In the data rows, the value 128 means zero.
Here are some points:
[175 129 113 191 107 108 130  98 108 128 142 143 190 102 144 128 150 109
 151 116 140 167 159 110]
[112  77 127 166 150 181 101 148 141 110 163 122  73 129 120 135 172 163
 130  85  85 112 119 223]
[167 161 255 215 255  77  86 194 115 154 148  74  98  83  78 159  70  84
 158  28  83 109  32 163]
[118 208 144 109   7 185 166 174 119  96 101 177 228 154 169  47 146  77
 107 169 200 140 129 102]
[115 127 158 164 186 131 150 133  61 151 113  81 146 107 129 140  86 146
 107 123 125 115 148  63]
[122 140 106 126 121 141 134 124 139  96 133 130 111 129 145  97 118 119
 128 137 158 150 117 111]
[119 131 108 118  65 144  94 116 167 106 135 170 122 132 151  99 138 101
 121 136 129 130  83 115]
[121 196 255 167 197 123 133 172  69 134 144 123 145 144 116  84  90  48
 122 138 119 106  74  82]
[105 255 221 114  67 195 233 134  94 149  82 179 216 191 152   0  88   6
 134 129 255  85 121  58]
[146 175 133 133  87 135 170 135  90 129  64 137 158 179 143 136 115  99
 174 162 143 181 147 107]
[ 77 163  86 102  45 179 156 145 156  95  99 129 160 166 175  81 113 128
 153 121 165  97 127 182]
[203 122 103 160 182 126  47 159 151 159 137 115  69 104  82 164 143 167
  85 119  55 154 110 159]
[ 64 146 104 101  82 130 155 118 119  87  89 111 136 148 115 133 147 124
 194 110 126 117 122 138]
[170 201 251 173 255  50 133 154  87 156  91  79 142 104  48 137  83  54
 211  67  50 121  65 117]
[155 108  78  79 104 147 118 104 219 108 111 151  91 110 123 139 175 176
 120 113 124 136 130 144]
[160  46  49 135 141  71  74 119 127 157 180 164  84  96 124 177 133 184
  80  75  55 128 162 167]
[ 57 187  99 120   0 237 187 120 129  87  85 148 149 205 209  50 151  51
  76 200 235 169 143  98]
[137 117 186 184  96 153 129 100 105 158 131 155 188 109 151 136 133 140
 102 148 184 157 183  95]
[135  78  77 123 114 145 105 127 163 138 175 128 160  76 132 156 176 211
 135  97 122 106 135 127]
[138 132 182 185 199  70 101 167 116 126 115 107 121 145  95 144 187 138
 129 134 109 112 115 159]
[154 166 208 178 255  92 147 147 118 101  98  72 113 102 108 118  69  57
 219  70 115 113  53 126]
[216 163 226 222 255  48 104 176  84 231  96  97 120 121  62 163  79  88
 179 121  58 178  84 119]
[133 188 131  95  43 161 204 102 174  80  87 164 160 159 153  73 131  91
 138 149 234 141 134  92]
[ 82 122  52  66   0 182 163  72 142  65 110 133 145 173 175  94 171 159
 130 164 200 126 175 114]
[126  66  70 134 175 104  59 132 124 160 162  95  67  79 104 158  80 183
  96  69  84 124 118 153]
[ 97 154 124 152 115 193 167 115 115 145  89  97 158 142 134 123 105 125
 111 144 181 117 144 117]
[143 216 246 131 157 106 160 167  93 145  96 110 201 164  97  59 118  51
 160 146 152 117  93  84]
[140  72  82 131 103 102 107 101 121 125 173 145 104 119 141 150 125 172
 100 105 106 124 147 175]
[169 145 139 172 194  66 118 129 110 126 142  91  80 113 104 124 112  93
 182  97 115 158 116 146]
[103  91 108 118 110 139  86 123 177  78 169 160 112 113 153 148 156 165
  99 140 116 110 126 144]
10 more points follow, each with its number after it:
[ 45 156  46  48   0 237 193 103 136 103 156 182 185 159 167  85 194 153
 119 226 218 130 226 152] 0
[143 121 181 177 255  69  97 130 126 140 132  93 117 101  75 152 107 131
 114 120  41 127  86 114] 1
[ 55 137 116  94 106 205 167 116 127 151 179 140  99 122 138  87 126 170
 115 142 181 115 206 153] 2
[139 177 242 122 194  79 161 148 115 122  95 142 159 129  93 119 106  63
 143 115 116  92  80  50] 3
[147 137 155 183 208 115  93 171 133 145 125  98 111 115 103 135 123 152
 150  38  86  92  75 171] 4
[148  89 136  97 182 124  82 127 168 165 162 142 110 135 114 116 111 124
  49 110 133 116 109 104] 5
[155 151 120 140 159 101 123 122 111 164 139  82 164 100 110 120 121 110
 134  85 100 121 132 120] 6
[118  46  44 113 144  82 106 126 135 120 169 134  81 122 101 166 179 187
 139  90  82  90 167 212] 7
[118 215 204 168  68 188 198 111  90 149 114 162 208 152 148  91 104  62
 125 167 241 164 144  61] 8
[153 253 244 200 209 156 156 155 101 160  93 110 129 174 119  56  65   0
 108 133 171 163  74  73] 9
Which two of these numbered points are nearest to each point below, ignoring the 2 directions in which the first points spread most? Their numbers follow each, nearest first.
[154 160 255 161 255  65 117 157 109 147 100  82 149 121  83 124 114  57
 121 118  51 125  74  86] > 1 3
[136 167 154 133  76 153 174 141  91 157  70 131 134 160 136 147 137 127
 156 203 159 189 132 107] > 8 0
[139 147 197 154 166 118 149 125 140 137  98 129 138 144 134 106 127 102
 120 137 140 112 106 132] > 1 3
[150 212 213 163 206 114 122 148 117 129 106 105 155 138 127  94  77  18
 142 117 171 147  86  68] > 9 1
[160  54  23 127 148 108  48 102 148 148 186 126 119  68 112 164 177 198
 122  71  58 113 164 172] > 6 7
[168 139 157 188 156  90  95 133 157 131 130 169  79 164 106 107 157 135
 105  88 101 110 110 117] > 9 4
Here are 10 other points, each followed by its number:
[119 156 122 156 138 189 125 121 145 122 119 145  99 190 142 110 122 120
  86 148 153 136 111 139] 0
[123   0   0 110  62  86  45  99 175  76 209 169  63  94 145 251 180 255
  79  95  19  93 172 198] 1
[130 255 252 158 179 120 184 163  78 113  92 165 166 166 106  23  60   0
 206  88 240 155  80  86] 2
[172 130 171 147 235  79 137 114 138 156 104 103 129 118  83 144 122 116
 172 116 107 137 101 125] 3
[ 76 161 171 110  81 146 173  99 120  52 109 124 152 145 189 100  89  97
 126 143 219 149 140  89] 4
[153 193 204 203 169 115 124 135  99 113 126 108 142 121 120 146 129  78
 107 139  94 142 113  85] 5
[ 92  22   0  81   6 125  54 117 155 104 150 151 116 126 139 179 229 246
  90 131  56  92 180 192] 6
[103 253 255 110 128 104 217 133  64 130  91 128 187 151 130  38  75   0
 129 210 217 160 100   0] 7
[160  57 101 145 219 136  52 104 173 204 221 113 117  44  87 225 129 230
   0 136  22 119 148 141] 8
[126 221 198 107 108 109 188 150  87 128  71 144 180 157 143  68  43  38
 208 126 193 143  94  91] 9
Which two of these numbered points are nearest to each point below, ignoring the 2 directions in which the first points spread most? Their numbers follow each, nearest first.
[ 93  41  68 100 148 117  53 153 159 124 131 103  88 105  87 226 175 240
 120 134  38 103 155 191] > 6 1
[130 127 168 119 154 124 170 110 138 124  77 127 167 117 123 113 126 121
 160 155 164 127 132 108] > 3 4
[135  95 232 165 255 126 109 159  99 216 151 133 123 105  89 190 109 150
  75 105 126 133  96  96] > 8 0
[ 94 147 136 145 133 142 140 121 125 135 122 106 135 108 142 126 105 108
 115  96 167 121 117 103] > 4 3
[153 119  88  92 103  87 109 129 126 128 137 146 104 118 140 130  91 143
 167  79  96 145 121 144] > 9 2
[120  40  36 137  87 100  83  79 152  53 201 135  76 104 166 178 148 197
 101 111 104 125 176 164] > 4 1
